Each row of this table is followed by its label. One hidden rule gives the labels. It looks at one to three of the table's principal directions, none of them among the few with the most spread.
tensor([0.773, 0.681, -0.259, -0.002, 0.453, -0.301, -0.338, -1.568,
        0.358, -0.422, -0.054, -0.256, -1.630, 0.407, 0.148, -0.178,
        -1.484, -0.776, -0.652, -2.904, 0.287, -1.146, -1.778, -0.293,
        -0.475, -0.929, 0.859, -0.528]) 2
tensor([-0.338, -0.471, -0.250, 0.422, 0.157, -0.101, 1.052, 0.614,
        0.576, 0.432, -0.130, 0.435, 0.281, -0.555, 0.531, -1.313,
        0.671, -0.212, 0.233, 0.453, -0.560, -0.150, 0.074, 0.108,
        -0.921, -0.507, 0.076, 0.141]) 3
tensor([-0.260, -0.774, -0.410, -0.292, 0.625, 1.030, 0.622, -0.647,
        -0.532, -0.878, 0.205, -1.266, -1.236, -0.860, -0.448, 0.541,
        0.157, -0.545, 0.633, -1.629, 0.277, 0.556, -0.320, -1.528,
        1.255, -1.125, 0.553, -1.669]) 1
tensor([-0.130, -1.019, -0.993, -0.160, 0.221, 1.244, -0.038, 0.014,
        -0.951, -1.071, 0.865, -0.180, -0.905, -0.927, -0.538, 1.045,
        -0.506, -0.532, 0.140, -1.058, 0.641, 0.937, 0.201, -0.518,
        1.520, -0.468, 1.008, -1.370]) 3
tensor([0.998, -2.227, -1.126, -0.410, -3.078, 0.968, 0.369, 2.882,
        0.623, 0.075, 3.042, 0.633, 2.210, -1.765, -0.041, 1.001,
        1.134, 2.301, 0.026, 1.853, -0.728, 1.550, 1.417, 0.683,
        0.750, 1.988, 0.293, -1.630]) 1
tensor([0.423, -1.557, -0.326, -0.317, -0.458, 1.139, 1.164, 1.114,
        0.153, -0.475, 1.266, -0.281, 0.088, -0.631, -0.308, 1.260,
        1.080, 1.165, 0.859, 0.629, -0.342, 0.666, 0.793, -0.369,
        1.348, 0.452, -0.043, -1.104]) 3
tensor([-0.481, 1.104, 1.047, 0.344, 0.921, -0.957, -0.109, -0.871,
        -0.229, 0.915, -1.609, 0.279, 0.167, 1.239, 0.466, -1.156,
        -0.066, -0.377, -0.095, 0.808, -0.106, -0.755, -0.136, 0.335,
        -0.922, -0.049, -0.627, 1.652]) 3
tensor([-0.384, 0.636, 0.995, -0.811, 0.936, -0.411, -1.672, -0.600,
        -1.507, 0.325, -0.761, 0.174, -0.463, 0.463, -0.035, 0.647,
        -1.810, -1.168, -0.986, 0.633, 1.470, 1.070, 1.303, 1.003,
        2.117, 0.654, -1.346, -0.058]) 2
tensor([0.674, -1.001, -0.702, -0.191, -1.503, 0.915, -0.114, 1.182,
        -0.049, -0.536, 1.695, 0.204, 0.913, -0.370, -0.522, 1.550,
        0.558, 1.557, 0.316, 0.762, -0.194, 0.672, 0.572, 0.136,
        0.663, 1.186, 0.614, -0.506]) 3
tensor([-0.240, 0.280, 0.763, 0.209, 0.747, -0.773, 0.466, 0.513,
        0.374, 1.023, -0.846, 1.019, 0.469, 0.694, 0.718, -1.043,
        0.091, -0.152, -0.109, 1.677, -0.222, -0.395, 0.722, 1.195,
        -0.572, 0.318, -1.074, 1.292]) 2
tensor([-0.689, 1.005, 2.399, 0.451, 0.525, -2.501, 0.647, 0.676,
        0.294, 3.806, -2.192, 1.943, 2.682, 1.486, 2.088, -3.893,
        0.410, 0.162, -0.624, 4.371, -0.825, -0.714, 1.220, 2.133,
        -1.877, 1.259, -2.814, 2.804]) 2
tensor([0.205, -0.643, -0.213, -0.011, -0.855, -0.067, 0.743, -0.536,
        1.204, 0.042, -0.002, -1.005, -0.334, -1.181, 0.791, -1.708,
        0.894, 0.120, 0.188, -1.018, -1.150, 0.043, -0.515, -0.501,
        -1.477, -0.603, 1.011, -0.808]) 3
tensor([-0.758, 1.886, 0.850, 0.145, 2.042, -0.939, -0.707, 0.069,
        -0.464, 0.534, -1.532, 1.061, 0.223, 1.771, -0.351, 0.234,
        -1.076, -1.070, -0.228, 0.950, 1.102, -0.886, 0.083, 0.764,
        0.036, -0.271, -1.856, 1.889]) 1
tensor([0.931, -0.573, -0.424, -0.592, -1.457, 0.411, 0.162, 0.923,
        1.513, -0.632, 1.378, -0.745, 0.344, -0.739, -0.285, 0.902,
        0.800, 1.309, 0.362, -0.371, -0.605, 0.232, 0.005, -0.141,
        -0.201, 0.508, 0.101, -1.066]) 1
tensor([-0.515, 0.477, -0.283, -0.091, -0.060, 0.115, -1.246, -0.869,
        -0.315, -0.839, -0.574, -0.627, -0.581, -0.383, -0.257, -0.006,
        -0.314, -0.771, -0.177, -0.616, 0.256, 0.627, 0.149, 0.006,
        -0.431, -0.286, 0.974, 0.246]) 3
tensor([-0.931, 0.784, 0.628, 0.743, 1.286, -0.596, 0.524, -0.491,
        -0.409, 0.619, -1.601, 0.332, 0.061, 0.891, 0.217, -1.062,
        0.455, -0.663, 0.293, 0.803, -0.135, -0.782, -0.195, -0.214,
        -0.853, -0.642, -0.437, 1.590]) 1
tensor([-0.938, -0.319, -0.871, 0.981, 2.596, 0.879, 1.613, -0.521,
        -0.931, -1.014, -0.606, 0.307, -2.153, 0.062, -0.541, 0.368,
        -0.245, -1.838, 0.647, -1.828, 0.661, -0.888, -0.983, -1.330,
        0.775, -2.356, 0.706, -0.168]) 3
tensor([0.536, -0.530, -0.507, -0.939, -0.782, 1.203, -1.161, -0.814,
        -0.502, -1.253, 0.967, -1.290, -0.563, -0.579, -0.657, 1.401,
        -0.494, 0.527, 0.256, -1.356, 0.392, 1.193, 0.043, -0.568,
        1.121, 0.318, 1.249, -1.473]) 3
tensor([-1.318, 0.963, 0.847, 0.895, 1.930, -0.342, 0.298, -0.266,
        -1.867, 0.407, -1.642, 0.628, -0.041, 1.529, -0.610, 0.665,
        0.224, -0.830, 0.284, 1.534, 0.756, -0.589, 0.299, -0.525,
        1.020, -0.318, -1.203, 1.830]) 1
tensor([-0.503, -0.817, -0.466, 0.368, 1.112, 0.498, 1.573, 0.348,
        0.051, -0.545, 0.003, -0.261, -1.301, -0.860, -0.168, 0.135,
        0.519, -1.030, 0.416, -0.911, 0.085, -0.108, -0.113, -0.958,
        0.828, -1.393, -0.110, -0.984]) 1
tensor([-0.185, 0.855, 0.786, 0.734, 0.534, -1.015, 0.214, 0.656,
        -0.056, 0.933, -0.815, 1.499, 0.746, 1.522, 0.205, -0.029,
        0.160, 0.192, -0.283, 2.082, -0.061, -1.055, 0.411, 1.106,
        -0.495, 0.736, -1.212, 2.220]) 2
tensor([1.163, 1.745, -0.177, -0.982, -1.217, -1.016, -2.454, -0.876,
        1.529, -0.127, 0.404, -0.422, 0.292, 0.176, 0.115, -0.465,
        -2.030, -0.032, -1.199, -2.301, 0.328, -0.481, -1.456, 0.817,
        -1.760, 0.247, 0.274, -0.388]) 1
tensor([-0.518, -1.102, -0.214, 0.350, 0.510, 1.020, 0.882, 0.284,
        -1.198, -0.573, 0.175, -0.061, -0.525, -0.230, -0.476, 1.134,
        0.833, 0.057, 0.695, 0.792, 0.113, 0.641, 0.856, -0.627,
        1.580, -0.037, 0.331, -0.173]) 3
tensor([0.467, -0.576, -0.331, -0.286, 0.129, 0.575, -0.068, 1.226,
        -0.731, -0.387, 1.362, 0.792, -0.152, 0.115, -0.736, 2.307,
        -0.854, 0.176, -0.342, 0.275, 1.027, 0.336, 0.623, 0.331,
        2.465, 0.678, -0.881, -0.894]) 3
tensor([0.397, -1.017, -0.611, -0.370, -1.466, 1.276, -0.636, -0.371,
        -0.610, -1.518, 1.112, -1.261, -0.550, -0.784, -0.810, 2.024,
        0.685, 0.998, 0.362, -0.457, -0.150, 1.222, 0.529, -0.738,
        1.189, 0.738, 1.537, -0.990]) 2
tensor([-0.429, 0.742, 0.648, 0.070, 0.528, -1.009, -0.789, -0.153,
        -0.594, 1.002, -0.870, 0.924, 0.295, 0.439, 0.537, -0.974,
        -1.101, -0.965, -0.974, 0.848, 0.567, 0.048, 0.466, 1.074,
        0.025, 0.301, -0.896, 0.796]) 3
tensor([0.781, 0.287, -0.705, -0.912, -1.252, 0.619, -1.967, -0.868,
        -0.010, -1.447, 1.068, -1.255, -0.591, -0.541, -0.813, 1.587,
        -1.079, 0.238, -0.405, -2.165, 0.566, 0.761, -0.581, -0.385,
        0.521, 0.307, 1.209, -1.362]) 1
tensor([0.812, -0.850, -0.601, -0.706, -1.632, 0.553, -0.340, 2.265,
        0.925, -0.222, 1.962, 0.617, 1.576, -0.648, -0.308, 1.286,
        0.299, 1.579, 0.092, 1.419, -0.099, 0.903, 1.149, 1.093,
        0.450, 1.502, -0.439, -0.639]) 3
tensor([-0.014, -1.326, 0.500, 0.669, -2.170, -0.704, 1.662, 2.718,
        0.838, 2.010, 0.716, 1.236, 3.053, -0.675, 1.020, -1.424,
        2.603, 2.037, 0.149, 4.309, -1.704, 0.384, 1.683, 0.951,
        -0.949, 1.901, -1.173, 0.859]) 1
tensor([1.246, -0.833, -0.472, -0.836, -1.314, 0.336, 0.171, 0.817,
        1.505, -0.314, 1.656, -0.414, 0.106, -0.950, 0.149, 0.442,
        -0.042, 0.989, -0.068, -0.904, -0.386, 0.286, -0.098, 0.261,
        0.108, 0.445, 0.059, -1.696]) 3
tensor([0.469, -0.779, -0.193, 0.446, -0.743, -0.775, 1.369, 0.706,
        1.153, 1.384, 0.497, 0.969, 0.573, -0.823, 1.384, -2.408,
        0.171, 0.032, -0.597, 0.000, -0.937, -0.586, -0.454, 0.579,
        -1.354, -0.139, -0.008, -0.496]) 2
tensor([-0.177, 1.545, 1.144, -0.389, 2.297, -0.319, -0.651, -1.817,
        -0.700, -0.251, -1.662, -0.516, -1.486, 1.853, -0.386, 0.754,
        -1.217, -0.941, 0.131, -0.969, 0.993, -0.840, -0.545, -0.234,
        0.781, -0.649, -0.923, 0.834]) 2
tensor([-0.107, -0.484, -0.824, 0.549, 3.153, 1.639, 2.768, -1.429,
        -0.092, -2.456, -0.187, -1.716, -4.224, 0.229, -1.418, 2.405,
        0.498, -1.374, 1.641, -4.398, 0.522, -1.776, -2.256, -3.335,
        1.903, -3.405, 0.650, -1.723]) 1
tensor([-1.638, 0.957, 0.976, 1.578, 4.062, -0.719, 2.390, -1.351,
        -1.077, 0.631, -2.902, 0.512, -2.092, 1.568, 0.208, -1.215,
        0.227, -2.428, 0.577, -0.442, 0.365, -2.132, -1.064, -1.289,
        0.092, -2.596, -1.107, 1.695]) 1
tensor([-0.817, 0.333, 0.510, 1.187, 1.637, -0.577, 1.871, -0.085,
        0.093, 0.400, -1.449, 0.355, -0.752, 0.729, 0.172, -0.685,
        1.137, -0.773, 0.493, 0.447, -0.421, -1.434, -0.416, -0.678,
        -0.552, -1.165, -0.724, 1.305]) 1
tensor([0.913, -2.778, -2.430, -0.286, -1.158, 3.066, 1.003, 0.040,
        -0.188, -3.339, 2.905, -1.874, -2.430, -2.297, -1.464, 3.357,
        0.883, 0.740, 1.134, -3.308, -0.082, 1.237, -0.439, -2.248,
        2.309, -0.847, 3.090, -3.504]) 2
tensor([-0.001, 0.695, 0.587, -0.516, -0.429, -0.549, -1.303, -1.012,
        -0.229, 0.629, -0.616, -0.398, 0.556, 0.169, 0.441, -1.114,
        -0.709, -0.062, -0.456, 0.017, 0.060, 0.431, -0.017, 0.378,
        -0.614, 0.441, 0.050, 0.180]) 1
tensor([0.587, -0.234, -0.467, -0.888, -0.779, 0.756, -1.292, -0.537,
        0.067, -1.192, 0.824, -0.940, -0.641, -0.576, -0.451, 1.192,
        -0.678, 0.250, -0.112, -1.250, 0.333, 0.952, 0.160, 0.042,
        0.615, 0.355, 0.971, -1.089]) 2
tensor([-0.711, 1.326, 0.535, 0.357, 2.635, -0.061, -0.052, -3.327,
        -0.910, -1.305, -2.290, -1.672, -3.546, 0.935, -0.463, 0.361,
        -0.792, -2.251, 0.172, -3.257, 0.696, -1.120, -1.548, -1.721,
        0.425, -2.296, 0.739, 0.260]) 2
tensor([-0.508, 0.048, 0.760, 0.579, 1.798, -0.344, 1.335, 0.188,
        -0.555, 0.667, -0.986, 0.870, -0.511, 0.995, 0.201, -0.091,
        0.180, -0.590, 0.209, 1.106, 0.194, -0.783, 0.369, 0.153,
        0.795, -0.363, -1.257, 0.982]) 2
tensor([0.094, 0.424, 0.050, 0.127, 0.041, -0.183, -0.086, -2.035,
        0.457, -0.521, -0.853, -1.334, -1.421, -0.143, 0.305, -0.974,
        0.068, -0.560, 0.011, -2.176, -0.538, -0.551, -1.268, -0.900,
        -1.267, -1.022, 1.372, -0.153]) 2
tensor([0.408, -0.462, -0.219, -0.299, -0.209, 0.704, -0.113, -0.471,
        -0.056, -0.883, 0.441, -0.653, -0.830, -0.115, -0.321, 1.042,
        0.064, 0.370, 0.277, -0.727, -0.019, 0.305, 0.039, -0.287,
        0.644, 0.104, 0.741, -0.555]) 2
tensor([1.006, 0.451, -0.683, -0.462, -0.089, 0.313, -0.589, -0.755,
        1.029, -1.100, 0.688, -0.524, -1.057, 0.198, -0.362, 0.758,
        -0.982, 0.105, -0.048, -2.573, 0.154, -0.709, -1.404, -0.175,
        -0.571, -0.545, 0.950, -0.697]) 2
tensor([-0.091, -0.450, -0.829, -0.423, -0.019, 1.110, -0.612, -0.173,
        -0.114, -1.815, 0.518, -0.972, -1.295, -0.893, -0.846, 1.632,
        -0.049, -0.421, 0.310, -1.186, 0.446, 0.956, 0.389, -0.417,
        0.931, -0.405, 1.027, -0.926]) 2
tensor([0.755, 0.202, -0.529, -0.338, -0.394, 0.030, 0.025, -0.031,
        1.304, -0.497, 0.708, -0.467, -0.331, -0.280, -0.092, 0.078,
        -0.294, 0.241, 0.028, -1.797, -0.186, -0.604, -1.157, -0.320,
        -0.790, -0.520, 0.325, -0.856]) 1
tensor([-0.052, 0.653, -0.021, -0.317, -0.918, -0.544, -1.221, -0.616,
        0.555, 0.154, -0.341, -0.513, 0.525, -0.489, 0.373, -1.274,
        -0.283, -0.180, -0.430, -0.458, -0.260, 0.383, -0.235, 0.297,
        -1.500, 0.070, 0.584, 0.077]) 1
tensor([-0.112, -0.117, -0.112, -0.096, 0.229, 0.342, 0.063, -0.767,
        -0.468, -0.369, -0.063, -0.809, -0.688, -0.303, -0.252, 0.189,
        -0.091, -0.355, 0.145, -1.138, 0.192, 0.151, -0.488, -0.980,
        0.526, -0.586, 0.388, -0.799]) 1
tensor([-0.029, -1.035, -0.165, -0.338, -1.420, 0.355, -0.106, 1.049,
        0.526, -0.060, 0.589, -0.183, 0.927, -1.171, 0.298, -0.225,
        1.132, 0.846, 0.196, 1.646, -0.718, 1.378, 1.528, 0.717,
        -0.240, 0.998, 0.327, -0.192]) 2
tensor([1.509, -0.652, -0.891, -1.087, -3.110, -0.221, -1.486, 0.473,
        1.428, 0.422, 2.139, -0.169, 1.330, -1.781, 0.842, -1.243,
        -1.108, 0.981, -1.235, -1.232, -0.469, 1.028, -0.363, 0.982,
        -1.128, 1.119, 1.037, -2.135]) 1
tensor([-0.124, 0.211, 1.310, -0.746, 0.798, -0.636, -0.444, -0.073,
        -0.845, 1.573, -0.647, 0.558, 0.706, 0.553, 0.719, -0.907,
        -1.169, -0.350, -0.543, 1.391, 0.704, 0.652, 1.030, 0.991,
        1.264, 0.725, -1.829, -0.103]) 2
tensor([-0.899, 0.727, -0.403, 0.490, 0.516, -0.554, -0.647, -0.090,
        -0.089, -0.002, -0.847, 0.575, -0.136, -0.380, 0.190, -1.159,
        -0.604, -1.528, -0.604, -0.216, 0.334, -0.012, -0.070, 0.487,
        -1.079, -0.778, 0.305, 0.744]) 3
tensor([0.709, -1.238, -0.775, -0.648, -1.000, 1.499, 0.038, -0.551,
        0.030, -1.501, 1.334, -1.644, -0.948, -1.055, -0.615, 1.456,
        0.480, 0.867, 0.690, -1.732, -0.238, 0.889, -0.237, -1.238,
        0.986, -0.069, 1.555, -1.955]) 3
tensor([-0.594, 1.131, -0.024, 0.166, -0.566, -0.954, -1.352, -0.993,
        0.480, 0.145, -1.125, -0.409, 0.223, -0.479, 0.491, -1.929,
        -0.266, -0.957, -0.669, -0.557, -0.291, 0.105, -0.421, 0.322,
        -2.215, -0.420, 0.819, 0.764]) 1
tensor([0.131, -0.053, -0.089, 0.323, 0.537, 0.137, 1.074, 1.231,
        0.135, 0.079, 0.540, 0.652, 0.365, 0.600, -0.533, 1.137,
        0.431, 0.488, 0.435, 0.510, 0.169, -0.820, -0.233, -0.347,
        0.648, -0.072, -1.059, 0.146]) 1
tensor([0.336, 0.795, 0.308, -0.640, -1.706, -1.249, -1.823, 0.754,
        0.849, 1.526, 0.221, 0.858, 2.488, -0.213, 0.934, -1.920,
        -0.914, 0.512, -1.110, 1.415, -0.173, 0.604, 0.495, 1.904,
        -1.762, 1.433, -0.600, 0.506]) 1
tensor([-0.009, 1.467, 0.684, -0.205, 0.491, -1.119, -1.059, -0.975,
        0.074, 0.543, -0.950, -0.042, -0.198, 0.701, 0.219, -0.660,
        -1.249, -0.878, -0.833, -0.774, 0.508, -0.594, -0.670, 0.315,
        -0.464, -0.207, -0.745, 0.440]) 1
tensor([0.007, 0.505, -0.631, -0.354, -1.534, 0.061, -1.704, -0.778,
        0.492, -0.932, 0.139, -1.224, 0.110, -0.948, -0.258, -0.215,
        -0.002, 0.004, -0.247, -1.217, -0.265, 0.723, -0.387, -0.258,
        -1.352, 0.022, 1.540, -0.315]) 1
tensor([-0.865, 0.513, 0.963, 0.871, 0.460, -0.752, -0.085, -0.517,
        -1.886, 1.309, -1.261, 0.844, 0.750, 1.063, 0.256, -0.667,
        0.045, -0.306, -0.401, 1.892, 0.184, -0.199, 0.407, 0.047,
        0.358, 0.558, -0.588, 1.570]) 1
tensor([1.245, -1.979, -2.492, -0.974, -2.964, 2.534, -0.895, 1.123,
        0.573, -3.000, 3.570, -1.603, -0.275, -2.416, -1.623, 3.447,
        0.591, 1.726, 0.624, -2.105, -0.046, 1.902, 0.098, -1.089,
        1.303, 0.578, 2.608, -3.106]) 1
tensor([1.604, -0.396, -0.168, -0.688, -2.846, -0.147, -0.462, 0.033,
        2.324, -0.304, 1.269, -1.049, 0.628, -0.711, 0.501, -0.249,
        0.945, 2.068, -0.035, -0.484, -1.552, 0.093, -0.270, 0.521,
        -1.881, 1.240, 1.109, -0.563]) 2
tensor([0.641, -0.285, 0.049, -0.419, -2.291, -0.042, -1.137, 1.190,
        0.381, 0.090, 1.098, 0.220, 1.714, -0.201, -0.104, 0.885,
        0.625, 1.756, -0.284, 2.029, -0.449, 0.954, 1.281, 1.134,
        -0.107, 2.148, -0.045, 0.376]) 3
tensor([-0.296, 1.986, 1.085, 0.026, 0.457, -2.278, -1.199, -1.468,
        0.830, 1.923, -2.060, 0.581, 0.498, 0.640, 1.656, -3.829,
        -1.550, -1.452, -1.389, -0.335, -0.159, -0.901, -0.857, 1.409,
        -2.869, -0.416, -0.577, 1.411]) 3
tensor([0.332, 0.510, -0.312, -1.113, 0.005, 0.106, -2.146, -0.619,
        -0.695, -0.600, 0.571, -0.314, -0.724, -0.418, -0.423, 0.994,
        -2.454, -1.078, -1.134, -1.748, 1.540, 1.003, 0.008, 0.432,
        1.519, 0.081, -0.072, -1.501]) 1
Here are more rows. What is the label of each one?
tensor([-0.197, -1.123, -1.180, 0.710, 0.362, 0.495, 2.124, 0.636,
        1.030, -0.307, 0.520, 0.057, -0.675, -1.332, 0.337, -1.199,
        0.900, -0.573, 0.594, -1.394, -0.732, -0.591, -0.952, -0.965,
        -0.976, -1.704, 0.910, -1.012]) -> 1
tensor([-0.522, -0.148, -0.627, 0.458, 1.023, 0.957, -0.083, -0.964,
        -1.122, -1.520, -0.345, -0.366, -1.701, 0.076, -0.763, 1.287,
        -0.103, -0.844, 0.389, -1.082, 0.496, 0.090, -0.173, -0.744,
        0.790, -0.851, 1.367, 0.194]) -> 2
tensor([0.311, 0.062, -0.619, -0.189, -0.009, 0.647, -0.399, -0.683,
        0.139, -1.435, 0.384, -0.885, -1.249, -0.177, -0.714, 1.337,
        -0.202, -0.135, 0.203, -1.795, 0.228, -0.073, -0.661, -0.715,
        0.305, -0.544, 0.984, -0.634]) -> 3
tensor([-0.003, -0.937, -0.281, 0.072, -0.108, 0.692, 0.635, 0.964,
        -0.804, -0.063, 0.900, 0.348, 0.339, -0.236, -0.442, 1.136,
        0.343, 0.478, 0.281, 0.754, 0.260, 0.468, 0.556, -0.336,
        1.559, 0.403, -0.310, -0.644]) -> 1
tensor([0.443, 1.321, -0.731, -0.573, -0.508, 0.306, -2.508, -1.092,
        -0.376, -1.399, 0.488, -0.672, -0.407, 0.367, -1.122, 1.674,
        -1.681, -0.194, -0.505, -2.199, 1.041, 0.085, -1.111, -0.272,
        0.026, 0.002, 1.053, -0.293]) -> 1
tensor([-0.129, 0.663, 0.439, 0.415, 0.915, -0.585, -0.017, 1.276,
        -0.665, 0.641, -0.053, 1.779, 0.570, 1.348, -0.366, 1.253,
        -0.690, -0.163, -0.531, 1.715, 0.902, -0.675, 0.575, 1.003,
        1.165, 0.703, -1.835, 1.246]) -> 3
tensor([0.591, -0.226, 0.112, -0.247, -1.174, -0.009, -0.298, 0.201,
        0.622, 0.036, 0.447, -0.110, 0.608, 0.060, 0.185, 0.112,
        0.507, 1.174, 0.044, 0.685, -0.629, 0.161, 0.362, 0.551,
        -0.578, 0.981, 0.326, 0.293]) -> 2
tensor([-0.178, -0.337, -0.648, 0.484, 0.477, 0.411, 0.920, 0.570,
        0.260, -0.557, 0.290, 0.278, -0.480, -0.208, -0.313, 0.428,
        0.454, -0.225, 0.403, -0.381, -0.064, -0.451, -0.292, -0.399,
        -0.026, -0.712, 0.276, -0.041]) -> 3
tensor([-0.436, -1.211, 0.065, -0.199, -0.116, 0.379, 0.121, -0.568,
        -1.006, 0.475, -0.181, -0.232, -0.232, -1.149, 0.809, -1.427,
        -0.123, -0.586, -0.197, 0.333, -0.098, 1.438, 0.946, 0.122,
        0.650, 0.027, 0.722, -0.932]) -> 2
tensor([0.016, -1.575, -0.968, 0.325, -1.236, 1.093, 0.819, 0.481,
        0.016, -0.934, 1.038, -0.621, -0.240, -1.405, -0.238, 0.536,
        1.472, 0.666, 0.574, -0.082, -0.771, 0.810, 0.354, -0.802,
        0.191, 0.021, 1.524, -0.934]) -> 3
tensor([0.624, -2.278, -2.529, -0.428, -0.775, 2.329, 0.411, -1.658,
        0.002, -2.802, 1.957, -2.308, -3.242, -3.133, -0.420, 0.550,
        -0.500, -1.048, 0.253, -5.516, -0.020, 1.241, -1.553, -2.267,
        0.909, -2.188, 3.956, -4.263]) -> 2
tensor([-0.253, 0.807, 0.652, 0.112, 1.883, -0.165, 0.288, -1.325,
        -0.571, 0.002, -1.225, -0.234, -1.177, 1.227, -0.135, 0.067,
        -0.574, -0.791, 0.263, -0.886, 0.495, -0.911, -0.740, -0.586,
        0.389, -0.929, -0.437, 0.521]) -> 3
tensor([-0.879, -0.681, 0.085, 0.541, 3.563, 1.499, 2.025, -1.125,
        -1.921, -1.289, -0.989, -0.436, -3.004, 0.927, -0.982, 1.958,
        0.109, -1.354, 1.356, -1.208, 0.997, -0.575, -0.226, -1.864,
        2.891, -1.956, -0.050, -0.284]) -> 2
tensor([0.900, -1.391, -1.299, -0.737, -0.971, 1.565, -0.282, 1.026,
        -0.079, -1.545, 2.346, -0.307, -0.505, -1.122, -0.949, 2.562,
        -0.432, 0.693, 0.121, -1.094, 0.569, 1.107, 0.367, -0.231,
        2.037, 0.434, 0.763, -2.162]) -> 3
tensor([-0.364, 1.171, 1.857, -0.244, 0.047, -1.682, -1.078, 0.795,
        -0.289, 1.846, -1.232, 1.233, 1.696, 1.301, 0.627, -0.507,
        -0.322, 0.170, -0.910, 3.600, 0.300, 0.242, 1.865, 2.125,
        0.192, 1.889, -2.604, 2.061]) -> 2
tensor([-0.528, 1.874, 1.759, 0.032, -1.891, -3.222, -1.957, 0.190,
        0.966, 3.649, -1.857, 1.390, 3.791, 0.269, 2.335, -5.137,
        -0.367, 0.026, -1.849, 3.463, -1.004, 0.187, 0.838, 2.772,
        -3.960, 1.830, -1.460, 2.556]) -> 1
tensor([0.056, -0.385, 0.331, 0.094, -0.325, -0.186, 0.075, 0.020,
        -0.473, 0.709, -0.006, 0.475, 0.453, 0.071, 0.488, -0.541,
        -0.031, 0.271, -0.274, 0.960, -0.163, 0.276, 0.508, 0.468,
        0.198, 0.657, -0.073, 0.198]) -> 2
tensor([0.557, -1.406, -2.243, -0.421, -2.473, 1.953, -1.381, 1.075,
        -0.168, -2.592, 2.712, -0.753, -0.144, -1.958, -1.466, 3.026,
        0.273, 0.923, 0.075, -1.047, 0.244, 1.848, 0.587, -0.369,
        1.099, 0.762, 2.407, -1.798]) -> 3
tensor([-1.181, 0.660, 1.501, 0.487, 0.875, -0.668, -0.047, -0.814,
        -1.273, 0.948, -2.100, 0.005, 0.477, 1.129, 0.299, -0.797,
        0.904, -0.198, 0.293, 2.449, -0.186, 0.107, 1.082, 0.123,
        -0.074, 0.454, -0.748, 2.106]) -> 3
tensor([-0.425, -0.158, 0.723, 0.364, 1.572, -0.292, 1.772, 1.519,
        -0.146, 1.139, -0.354, 1.234, 0.666, 0.891, 0.094, 0.046,
        0.544, 0.023, 0.513, 1.976, 0.185, -0.708, 0.612, 0.196,
        0.969, -0.068, -2.229, 0.659]) -> 1
tensor([1.447, -2.332, -2.664, -0.055, -2.207, 2.355, 0.283, 0.158,
        0.246, -2.763, 3.287, -0.999, -1.661, -2.110, -1.027, 2.590,
        0.199, 0.997, 0.267, -3.339, -0.306, 0.758, -0.971, -1.341,
        1.058, -0.241, 3.475, -2.998]) -> 2
tensor([0.206, -1.360, -1.308, -0.958, -0.469, 2.486, -0.902, -2.677,
        -0.922, -3.333, 0.778, -3.423, -3.241, -1.844, -1.193, 2.125,
        -0.003, -0.406, 0.856, -4.163, 0.266, 1.824, -0.521, -2.382,
        1.707, -1.216, 3.480, -2.916]) -> 2
tensor([0.104, -1.082, -0.051, 0.647, 0.062, -0.355, 2.010, 1.062,
        0.665, 1.318, 0.268, 1.191, 0.523, -0.434, 1.140, -1.861,
        0.641, 0.116, -0.004, 0.894, -0.840, -0.551, 0.048, 0.448,
        -0.700, -0.182, -0.364, -0.069]) -> 2
tensor([1.458, -0.009, -0.954, -1.915, -2.639, 0.954, -3.174, 0.199,
        0.863, -2.213, 2.227, -1.559, -0.114, -1.152, -1.196, 3.060,
        -1.127, 1.162, -0.596, -1.534, 0.647, 1.886, 0.646, 0.677,
        0.998, 1.601, 1.018, -1.925]) -> 3
tensor([0.278, -0.495, -0.308, 1.018, 0.078, -0.068, 2.108, 0.819,
        0.978, 0.154, 0.314, 0.605, -0.086, 0.242, 0.145, -0.146,
        1.362, 0.617, 0.567, 0.113, -0.964, -1.485, -0.769, -0.474,
        -0.903, -0.483, 0.045, 0.494]) -> 3
tensor([0.603, -0.746, -2.031, -1.005, -1.976, 1.697, -1.818, -0.313,
        0.163, -2.201, 2.100, -1.587, -0.354, -2.045, -1.031, 1.399,
        -0.676, 0.332, 0.066, -2.918, 0.375, 1.652, -0.652, -0.931,
        0.172, -0.229, 2.645, -2.547]) -> 1
tensor([-0.436, 1.038, 0.271, -0.041, 0.458, -1.354, -0.344, 0.718,
        1.005, 1.136, -0.749, 0.885, 0.804, -0.162, 0.720, -1.909,
        -0.778, -1.135, -0.786, 0.408, 0.194, -0.353, 0.001, 1.131,
        -1.366, -0.400, -1.353, 0.526]) -> 1
tensor([0.067, 0.496, -0.185, -0.469, 0.031, -0.401, -0.326, -0.367,
        1.235, 0.091, -0.240, -0.544, -0.094, -0.652, 0.460, -1.493,
        -0.543, -0.669, -0.190, -1.456, -0.118, -0.100, -0.753, 0.037,
        -1.368, -0.870, 0.093, -0.664]) -> 1
tensor([-0.221, 1.492, 0.820, -0.108, 1.138, -0.899, -1.215, -2.560,
        -0.385, 0.175, -1.840, -0.578, -1.332, 0.925, 0.497, -1.313,
        -1.452, -1.413, -0.641, -1.629, 0.397, -0.601, -0.960, 0.092,
        -0.870, -0.776, 0.391, 0.752]) -> 2
tensor([-1.712, 1.907, 1.712, 0.853, 3.286, -0.684, -0.038, -3.168,
        -2.152, 0.321, -3.741, -0.658, -1.733, 2.283, -0.068, -0.867,
        -0.189, -1.896, 0.476, -0.099, 0.585, -1.115, -0.620, -1.156,
        -0.031, -1.473, -0.262, 2.484]) -> 3
